(in the rows, 128 means zero)
Named moves, each a turn or a mirror, and the order they were made in; the first pair answered:
move voz:
[138 127 124  64 131 133 125 150 208 143 111 165 105 135  90 143 142  94] -> [153 144 131  77 122 149 134 138 197 144 119 152  92 105  99 133 139  61]
[144 130 155 134 118 125 151 139 102 162 137 138 138 151 166 124 119 159] -> [145 132 154 137 118 127 154 136 101 160 139 134 137 148 166 121 120 155]
[138 153 124 160 117 128 120 123 135 103 125 135 108  87 124 125 130 115] -> [117 135 114 141 129 111 102 139 151 100 119 155 126 119 114 139 139 158]
[118 125 142 131 138 128 132 137  95 159 134 152 136 172 147 127 144 169] -> [142 144 156 151 124 148 149 120  83 157 140 133 117 131 157 111 139 127]
move darer:
[146 160 181 115 125 119 148 117 113 122 126 120  83  98 129 134 100 126] -> [145 158 182 117 129 109 145 122 115 112 126 131  89  98 119 139  96 142]
[ 71  87 127  83 111 131 111 143 130 186 102  99 120 198 201 162 127 120] -> [ 77  91 142  91 114 118 110 152 115 189 108 116 121 208 204 161 122 141]
[140 141 142 160 112 118 159 105  96 131 114 128 118 123 112 108 105 110] -> [134 138 144 160 116 106 153 106 102 120 113 139 122 124 100 110 105 125]
[134 133 107 114 108 141 107  91 151 125 148  83 140 119 131 131 116  83] -> [147 142 128 123  97 140 118 101 125 147 158  87 136 129 163 118 112  94]
move dod:
[124 136 147 129 103 127 130 102 138 120 147 129 141 135 144 122 132  96] -> [114 124 137 119 105 123 122 110 150 126 142 133 149 155 142 133 140 111]
[132 136 135 148 142 142 124 137 105 142 151 141 137 138 110 140 121 155] -> [132 139 134 148 143 140 125 133 106 139 153 142 136 130 106 140 119 151]
[132 136 128 119 140 140 127 119 131 116 122  98 113  88 123 108 132  74] -> [117 110 125  94 133 146 121 137 129 160 119  95 122 142 164 113 151 102]
[149 131 171 139 137 114 149 120 109 125 147 142 122 115 136 123 122 159] -> [137 120 164 127 139 109 143 128 117 131 143 147 133 135 137 127 132 174]

Between the rows of a pair lie two moves.
[105 113 131 135 124 145 150  91 164  82 115  83 124 112 110 142 152 115] -> [ 99  95 133 116 116 153 150 107 156 120 112  79 132 153 148 142 167 138] -> darer, dod
[128  99 103 100 135 135 112 142 159 146 149  86 131 115 105 146 157 113] -> [152 111 127 118 119 150 129 143 132 173 161  80 118 114 143 125 152 103] -> voz, darer
[155 177 123 145 132 139 130  95 116 120 149 140 104  97 139  97  89  72] -> [133 143 118 110 120 154 126 116 115 180 147 132 120 165 199 102 117 103] -> dod, voz
[113 137 152 141  85 118 156 166  80 113 184 155  92 155 194  89 104 107] -> [ 76 113 124 120 116  80 128 180 118  78 174 185 120 182 140 119 110 155] -> voz, darer
[110 107 150 119 133 149 110 173 148 118 141 123 119 156 183 137 158 199] -> [111 123 129 130 144 156 107 136 177  54 137 102 104  73 116 142 145 137] -> dod, darer
[127 103 151 126 105 145 126 159 113 187 151 115 122 232 217 110 133 136] -> [168 147 179 173  95 151 146 136  82 159 165 111  93 163 206  85 103  88] -> darer, voz
[132 109 117 111 109 153 134 105 127 146 148  65 129 136 154 167 110  97] -> [142 127 156 140 111 118 133 129  89 150 162 111 134 164 160 152  91 160] -> darer, darer
[111 117 147 176 147  96 108 125  86 157 125 165 148 172 125 118 127 167] -> [135 141 153 202 147 110 119  97  84 121 131 143 123  99  98 106 115 106] -> darer, dod
[124 122 125  84 119 169 129 141 169 121 129  75 143 131 156 149 160  69] -> [129 133 124  95 123 165 130 129 174 100 129  76 139 109 135 147 153  61] -> dod, dod
[116 131 119 111 131  89 104 156 129 118  95 127 155 158 118 141 141 160] -> [143 158 124 134 120 120 122 126 122 100 101  94 129  85 105 131 128  88] -> darer, dod
[144 121  99 107  93 200 157  80 169 163 130  44 104  65 165 112 154  14] -> [ 93  82 129  88 119 107 115 165 144 200 125 154 162 239 189 130 154 225] -> darer, voz
[137 144 165 125 154 103  76 142 116 130 184 117 146 134 103 140 132 192] -> [143 155 159 132 158 109  78 126 123 105 184 108 138  97  81 139 126 163] -> dod, darer
[125 149 141 147 123 142 142 120 112 133 113 118 114 129 152 125 118 115] -> [117 147 142 153 136 117 132 126 115 110 114 144 123 138 128 131 110 145] -> darer, darer
[135 147 129 101 104 134 158 139 149 104 123 151 128  99 103 113 115 144] -> [128 136 131  93 101 136 155 152 138 133 125 152 134 134 135 112 123 162] -> dod, voz
[120 108  95 123 138 122  95 106 155  76 114  82 118 140  38 127 170 129] -> [109  93 107 111 133 111  92 131 139 119 114 103 131 205  80 128 176 185] -> dod, voz
[134 129 139 133 124 106 118 145 104 135 124 165 147 161 145 113 122 173] -> [124 129 110 131 138 105 108 122 141  81 116 150 142 113  86 128 121 136] -> dod, darer
[128 122 109 150 152 108 145 125 154 124 145 102 118  74  96 133 139 101] -> [140 125 145 157 134 111 155 148 112 177 154 111 118 125 162 114 142 136] -> dod, darer
[134  98 113 105 112 145 110 119 136 149 111 106 128 117 113 121 139 108] -> [139 102 116 110 113 147 113 117 133 144 113 106 125 111 112 118 137 102] -> dod, dod
[121  99 110 130 124 135 127 157 135 159 146 128 132 149 165 138 146 119] -> [131 118 101 148 135 126 128 134 147 106 147 125 123  92 113 138 127  88] -> dod, voz
[ 86 175  99 143 143 121 116 132 129  84 116 120  79 146  22 143 146 145] -> [133 207 152 179 111 137 148 137  60 135 139 118  58 145  94 101 132 139] -> dod, darer
[113 128 113 131 166  78  98 138 155  96 119 165 162 153  71 140 129 206] -> [144 144  95 130 141 152 127  88 168  95 122  84 125  57  85 126 136  71] -> darer, voz
[124 123  97 122 116 150 144 143 143 100  98 109 122 116 134 116 106 106] -> [132 124 114 122 108 151 151 153 122 130 104 113 122 139 161 106 108 123] -> dod, darer
[137 107 129 148 116 153 124 165 116 164 140 132 122 144 169 103 131 143] -> [126 120 124 166 142 117 109 159 133 100 139 162 129 121 100 114 111 162] -> darer, dod
[117  74 131 132 125 116 155 121 119 159 107 149 124 179 172 102 179 123] -> [117  96 124 155 151  79 140 110 136  78 106 175 124 128  85 113 154 122] -> darer, dod
[ 98 132 162 115 124 158 112 138 121 116 121 145 136  93 110 144 131 105] -> [ 95 124 158 105 121 158 109 141 125 119 117 139 140 101 114 148 137 104] -> voz, darer
